In the rows, zero is written as 128.
A single turn carries every row of the set below to another of its rows. Some are shown first; where does it send the rows asked next?
Z_760: [125 161  90 113  98 178 133 161 127 121 155 126 111 134 147 140 133 153
 103 116]
Z_826: [107 109 173 137 119 122 104 152  97 111 151 141 126 118 142 118 153 132
  89 149]
Z_931: [ 83 161 125 160 121 159 157 126 122 149 173  92 127 107 158 139 127 147
 157 100]
Z_231: [115 124 173 101  88 139 131 170 130 150 126 134 122 132 115 114 101 136
 123 102]
Z_573: [136 123 126 185 153 123 199 163 143 125 153 123 135 138 128 133 110 133
 126 153]
Z_296: [121 145 159 161 157 124 139 147 149  97 158 161 125 148 155 156 132 129
 149 152]
Z_590: [ 78 117  97 145 139 110 119 156 144 126 127 125 101 145 138 136 153 136
  84 143]
Z_72: [139 137 139 159 165 111 140 125 164 109 140 130 127 151 138 137 121  97
 121 176]
Z_671: [139 161 142 119  86 133  98 159 128 161 148 109 150 139 128 137 109 139
  80 117]
Z_850: [102 128 178 159 124 130 127  87 142 176 139 128 130 117 122 122 109 121
 150 116]
Z_676: [ 83 116 104 163 125 114 145 170 147 132 140 147  92 138 138 137 157 143
  93 120]
Z_852: [161 147 143 134 107 125  88 138 146 156 166 119 110  92 113 134 133 138
 171 110]
Z_934: [147 119 122 109 149 170  99 121 140 139 142 122 124 100 136 134 166 138
 160 121]
Z_893: [107 144 137  87 119 140 132 138 138  99 117 135 111 144 135 150 131 176
 118 105]
Z_665: [125 144 144 155 152 117 120 163 134 129 151  98 149 143 138 132  94 108
 129 187]
Z_337: [150 101 107 117 146 127 123 125 157 146 121  71 120 107 112 120 135 128
 146 112]
Z_93: [113 157 126 132 119  89 152 157 129 133 157 107 103 103  99 105 134 144
  85 175]
Z_825: [111 139 138 177 120 144 133 104 123 194 152  88 153 112 123 126 102 137
 123 131]
Z_74: [147 128 132 123 125 119 110 149 125 159 141  78 135  93 100 133 114 179
 162 122]
Z_783: [ 77 164 148 130 142 136 117  93 136 130 147  89 128 121 157 146 129 138
 156 116]
Z_218: [128 138 175 180 133 104 163 175 142 129 165 142 135 138 134 139 104 127
 150 141]
Z_272: [125 130 130 174 120 145 173  76 130 125 154 123  95 104 126 123 117 141
 152 113]
Z_710: [160 142 129 112 112 113 140 106 150 124 115 121 125 139 107 136 119 151
  69 126]
Z_818: [172 125 114 154 124 113 139 128 167 154 150 103 120 106 119 142 151 138
 139  77]
Z_469: [115 136 114 164 162 148 156 173 118 114 156 108 146 141 151 145 112 145
 135 176]
Z_410: [126 143 110 160 138 136 138  61 125 124 142  84 120 114 128 135 111 147
 123 144]
Z_527: [114 157 150 131 112  85 153 151 142 126 160 139  85 104 102 105 144 131
 100 159]
Z_192: [155 123 113 120  93 158 173 138 141 137 132 136  97 123 105 102 117 126
  98 120]
Z_980: [112 110 157 157 110 130 128 171  84 124 163 131 136 111 139 119 148 150
  80 143]
Z_224: [151 124 123 136 144 150 134 136 129 147 147 111 150  98 128 155 162 191
 143  97]

Z_852 -> Z_818
Z_527 -> Z_676
Z_573 -> Z_469
Now find these:
Z_710 -> Z_893
Z_783 -> Z_850

A single turn carries every row of the set below to another of its rows. Some are shown first; where does it send the rows asked next?
Z_879: [ 85 109  63 127 104 131 168 126 137 118 116  81  77 115 123 121 190 135
 126 132  83 124 143 130 179 174 112 132 163  99 128 129 124 142 120 146
 150 175  62 187 110]
Z_362: [105 102 142 139 137 138 157 111 132  96  87 122 108 100  68 134 155 109
 117 141 128 132 165 142 135 141 113  80 142  64  93 134 102 118 110 155
 122 119  98 160 129]
Z_252: [105 148 120 134 128  75 130 148 141 127  85 107 113  83 106 139 128 121
 134 126 101 150 109 128 146 142 133  93 189  70 116 140 152 124  89 133
 191 144 144 174 108]
Z_262: [103  94 103 109 123  76 158 117 127 126 165 111  96 111 160  91 174 121
 191 154  83 129 134 156 145 128  98 148 198  91 173 117 121 148 110 124
 105 175 106 118 116]
Z_381: [ 97 154 115  98 148  94 176 123 165 118 145 125 143 100 131 152 124  87
 137  86 103 141 130 111 139 138 136 133 148 125 127 109 159 123 117 117
 154 204  76 147 130]
Z_127: [ 89 158 119 116 129  93 167 107 122 117  87 101  89  93  99 137 118 148
 138  93 116 183 113 136 131 154 129  98 151  86 138  61 155 140  97 138
  92 155 111 144 163]
Z_49: [ 95 164 115 120 122  91 184 116 126 121  91 107  89 109 101 128 108 148
 145 107 121 184 107 134 138 160 124  96 153  86 142  58 149 151 105 146
 111 149 100 140 159]
Z_936: [100  89 120 111 107 100 127 126 161 106 121 135 131  75  90 134 166 100
 109 138 100 151 140 161 132 112 120 113 125 114 117 146  92 107 127 106
 115 142  96 160 127]
Z_431: [106  84 116 136 135  87 134 116 144  92 159 105 137 111 131 120 163 143
 163  81 156 152  88 146 140 134 148 119 129  84  89 143 135 129 124 116
  94 145 138 142 124]
Z_164: [ 88 123 124 106 103  63 153 113 109 122 148 110  84 113 121 100 190 102
 174 126 107 121 121 180 147 129 110 152 198  79 165 135 103 148 108 134
  92 137 111 105  99]
Z_479: [117 116 138 114 113 116 167 129 127 112 103 158  88 111  95 139 166  98
 143 148 114 138 156 147 125 135 110  97 127 123  95 101 142 104 102 103
  83 128  79 181 145]
Z_763: [112 107 125  95 130 117 134 118 121 137 141 115 136 139 135  80 128 108
 184 150  97 114 136 119 143 156 119 121 169  41 149 135 116 165 125 192
 119 166 112 110 138]
Z_57: [ 98 149 130 111 160 111 170 129 157 108 148 141 146  83 119 155 130  97
 137  90 123 138 145 130 126 133 146 132 161 110 119 119 155 105 104 114
 148 197  71 125 129]
Z_860: [114  78 132 121 152 122 180 146 124 100 132  96  96 102 125 104 171 137
 142  80 160 129 130 127 180 142 111  79 148  73  89 139 169 123 130 141
 126 151 133 147 139]
Z_229: [106 119 150  70 126 115 147 113 124 139 152 119 119 135 136  70 136  90
 171 134 131 106 114 132 138 150  96 102 152  57 132 131 100 147 132 185
  99 164  94 105 131]
Z_646: [ 98 156 126 121 125  92 139 165 140 126  90 136 103  64 117 127 129 128
 146 145 131 153 120 141 143 123 138  87 194  70 116 138 148 116  90 126
 180 139 133 144 114]
Z_932: [ 99 160 110 126 131  75 142 146 142 123  91 117 109  81 121 144 125 122
 137 133 117 156 108 126 151 136 135  93 199  70 120 141 134 127  90 136
 192 155 139 162  97]
Z_595: [111 127 100 114 126  86 142  96 132 134 100  79  85 130  96 161 172 111
 131 107  77 131 116 136 184 174  94 108 134 103 116 115  98 107 107 146
 121 185  90 189  87]
Z_738: [145 103 146 109 144  85 158 128 123 156 130 142 105 125 142 103 157  99
 166 147 117 106 116 196 176 167  69 124 186 103 126 141 157 132  95 159
 109 173  74 153  86]
Z_2: [ 98  55 115 107 147 113 164 113 137  99 136  87  95  95 114 135 181 103
 136 105 134 137 125 117 173 114 120 100 142  87 106 156 153 112 143 123
 112 161 152 165 136]
Z_313: [124  94  56 115 104 128 163  92 130 141 112  89  97 114 142 116 154 114
 168 156 114 158 106 135 169 155 126  84 142 101 100 113 121 122 137 138
 129 195  67 171 133]
Z_899: [136 100 132 106 135 111 163 100 113 158 125 133 105 140 141 117 147 106
 183 162 112 118 120 179 167 172  85 123 201 101 134 128 180 157  98 154
 102 195  98 156 123]
Z_339: [124  77 112 131 142  88 136 105 133 107 141 115 131 135 108 146 167 129
 170 100 114 155 102 140 144 152 138 131 110  99  94 124 153 121 108 120
  70 131 131 180 140]
Z_453: [ 95 157 142 119 121 109 165 130 134 118 102 122 105  84  95 118 109 162
 132 106 124 181 117 163 134 165 125 109 147  98 149  68 149 142  97 137
 113 149  93 126 167]
Z_145: [102 145  64 123  93 130 132  99 119 115 121  96 100 145 124 130 177 125
 171 146  99 130 111 105 126 189 152 119 157  93  98 123  96 142 101 133
 119 161  90 168 115]
Z_412: [ 88 135  75 113 115  79 158  98 126 126 113  96  56 152  94 156 165  99
 157 119  89 134 109 108 157 128 115 108 133  63 104 117 104 104 118 139
 116 163  88 169  93]
Z_580: [ 94 111 127 120 140  90 141 177 133  96 145 130  87 122 136 117 176 157
 135  88 122 127 114 138 151 172 118 125 143 117  91 131 172 145 104 114
  83 135 130 169 122]
Z_690: [ 92 149 134 124 147 115 175 122 151 113 143 145 154  73 106 143 142  86
 130  96 137 143 153 151 116 122 144 109 173 110 116 125 147 117 105 133
 138 182  73 115 121]
Z_114: [119 102 109  89 125 131 140 124 136 146 143 117 136 137 130  75 143 112
 174 151 100 113 120 126 146 151 109 136 182  53 147 134 119 178 123 191
 117 169 123 109 130]
Z_836: [ 95 142 118 102 151  95 165 127 169 108 139 125 131  96 126 141 118  87
 126  88 109 141 130 100 127 126 142 127 143 111 124 111 168 104 122 122
 144 206  77 156 132]
Z_886: [133 110 157 111 138  94 166 122 129 149 136 138 109 129 135 101 150  98
 173 149 119 105 122 194 181 172  64 118 191 109 121 127 148 135 100 162
 114 174  78 149  92]
Z_28: [ 90 102 109 105 113  67 146 108 129 112 158 105  93 111 147 102 177 114
 173 155  88 127 136 162 142 135 108 155 213  93 181 124 123 143 122 127
 102 179 117 118 112]
Z_682: [ 92  86 135 123 150  96 136 161 136  86 126 109  75 131 118 117 165 149
 128 126 110 124 130 105 147 175 102 109 131  90 104 131 150 129 115 144
 100 124 141 194 129]
Z_274: [101 134 105  89 101 101 140 104 144 144 109  90  81 150 101 128 157  96
 147 128  86 126  92 117 173 149  97  94 110  87 106 108 116 108 152 144
 146 163  94 189 120]
Z_555: [ 88 166 150 128 111  96 153 170 130 123 103 152 104  69 124 108 141 115
 141 146 134 149 141 142 124 124 127  66 189  84 115 127 150 116  97 136
 168 138 113 134 114]
Z_170: [140 104 131 126 140 117 163  94 125 144 131 124  97 137 145 108 146 107
 185 168 112 110 117 168 158 178  85 125 197 108 133 126 165 167  96 159
 102 192 110 138 110]
Z_863: [101 120 144  78 113 119 152 114 129 143 156 124 120 131 123  70 133  89
 180 144 126 115 113 138 143 142  99 102 160  57 127 139  96 158 134 183
 100 161  98 104 127]
Z_211: [ 92 118 121 106 100  62 158 126 115 123 153 120  94 116 117 103 184  99
 182 128 101 129 133 176 157 127 106 151 206  89 163 130  97 144 101 136
  87 141 105 109  94]
Z_988: [ 98 156 143 123 109 103 158 143 133 128 113 147 135  77  99 109 125 149
 127 108 120 183 127 177 121 155 121  98 148 111 144  80 142 137  91 144
 108 146  81 127 151]

Z_936 -> Z_479
Z_682 -> Z_2
Z_595 -> Z_274
Now find these:
Z_763 -> Z_28
Z_860 -> Z_431
Z_229 -> Z_164
Z_170 -> Z_114
Z_886 -> Z_863
Z_836 -> Z_127
Z_879 -> Z_313
Z_646 -> Z_57
Z_690 -> Z_988
Z_932 -> Z_381

